[[140 116 129 129 111 129 128 123 114 133 125 126 119 133 145 122]
 [126 131 125 129 148 144 126 117 116 136 118 134 124 124 122 131]
 [132 122 131 122 137 121 121 119 110 119 120 115 129 120 141 119]
 [125 142 129 127 148 138 129 113 116 136 130 123 133 133 131 128]
 [135 121 122 128 140 123 117 126 117 111 125 119 130 116 139 119]
 [125 119 123 120 121 137 137 125 125 155 134 134 125 134 126 123]
 [128 141 122 126 137 122 134 115 128 131 147 125 135 142 133 136]
 [128 142 124 126 138 124 134 114 128 131 147 124 135 143 135 133]
 [140 134 124 140 128 121 122 125 127 105 126 129 124 130 134 143]
 [130 119 130 127 106 113 128 143 140 119 132 125 128 126 130 126]] ⇒ 133

[[141 118 124 126 127 131 134 123 133 140 137 132 124 122]
 [116 116 140 121 142 138 129 131 144 104 133 126 135 120]
 [109 110 140 130 141 141 125 129 138 105 126 125 128 123]
 [118 113 133 122 140 133 127 137 141 113 127 128 134 118]
 [141 118 125 121 127 130 135 126 131 134 133 130 126 122]
 [139 117 125 128 132 134 130 124 136 145 137 131 128 116]
 [139 117 129 119 131 131 133 127 137 139 130 131 131 119]
 [115 117 133 124 140 136 127 136 145 109 132 125 134 121]] ⇒ 116

[[129 137 129 121 136 128 131 130 138 123 110 135 140 123 122]
 [128 135 130 124 128 127 135 135 132 125 124 130 134 125 127]
 [133 136 133 141 129 133 142 127 137 132 134 132 138 132 128]
 [124 127 126 119 126 125 125 133 124 124 124 127 125 124 129]
 [121 124 123 106 130 121 114 134 122 119 110 127 123 119 125]
 [130 129 129 132 129 129 130 126 130 129 129 129 130 129 128]
 [125 131 126 114 132 125 124 133 130 121 113 130 131 121 125]
 [128 135 128 119 135 127 128 130 135 123 111 133 137 122 123]
 [128 137 128 119 135 127 131 131 137 122 111 134 139 122 123]] ⇒ 125

[[137 123 127 117 120 105]
 [129 116 129 125  99 122]
 [137 127 127 117 128 105]
 [134 134 126 119 143 110]
 [127 129 127 127 128 126]
 [117 127 127 136 120 146]
 [126 117 128 128 100 129]
 [123 119 128 131 104 135]
 [116 132 126 137 130 148]
 [134 134 126 119 143 110]] ⇒ 135

[[107 107 117 112 126 122 124 138 135 147 141]
 [128 118 137 135 141 134 120 123 134 124 143]
 [107 109 119 111 123 122 129 139 136 148 129]
 [130 121 141 136 142 135 124 122 138 124 129]
 [123 121 117 122 125 124 127 133 124 130 134]] ⇒ 129
---
[[130 124  99 118 127 142 135]
 [127 119 146 108 131 116 122]] yields 146

[[155 149 116 118 126]
 [150 142 132 111 131]
 [138 157 137 110 136]] yields 132

[[129 143 121 125]
 [138 119 112 132]
 [129 121 149 151]] yields 112

[[138 133 130 126 149 133 114]
 [141 125 115 122 129 126 130]
 [136 129 126 128 136 130 123]] yields 115

[[130 146 129 125 126 157 119]
 [153 142 144 126 119 144 121]
 [146 144 143 123 114 137 118]] yields 144

[[127 111 101 143 125 117 130]
 [133 130 114 142 110 120 132]
 [129 141 115 123 152 130 134]] yields 114
---
array([ 99, 113, 151, 132, 122, 117]) 117
array([107, 128, 110, 111,  98, 156]) 156
array([122, 121, 128, 133, 119, 135, 106]) 106
array([128, 152, 125, 115]) 115
array([116, 129, 121, 120, 103]) 103
array([112, 137, 124, 127, 116, 122, 104]) 104
array([126, 140, 137,  99]) 99
array([145, 119, 123, 150]) 150
---
127,147,131,133,122,124,145
120,156,125,114,134,127,148
123,126,130,124,126,136,120
⇒ 126

128,128,128,129,129,149,135
128,128,128,129,129,146,137
128,128,128,130,129,149,136
⇒ 128

139,134,101,143,141
106,113,157,130,129
124,125,142,123,133
⇒ 125

144,108,105,140
115,145,157,138
125,137,142,136
⇒ 137

124,155,128,127,129
127,140,126,123,133
127,136,130,129,130
⇒ 136

136,129,105,116
114,124,131,122
141,116,99,107
⇒ 116

142,132,135,131,145
141,147,131,136,140
105,138,137,138,122
⇒ 138
---
[133 117 103 131 125 141] out 103
[117 103 129 105] out 129
[106 139 110 137] out 110
[131 127 117 104] out 117
[140 123 107 134] out 107
[106 144 113 104] out 113
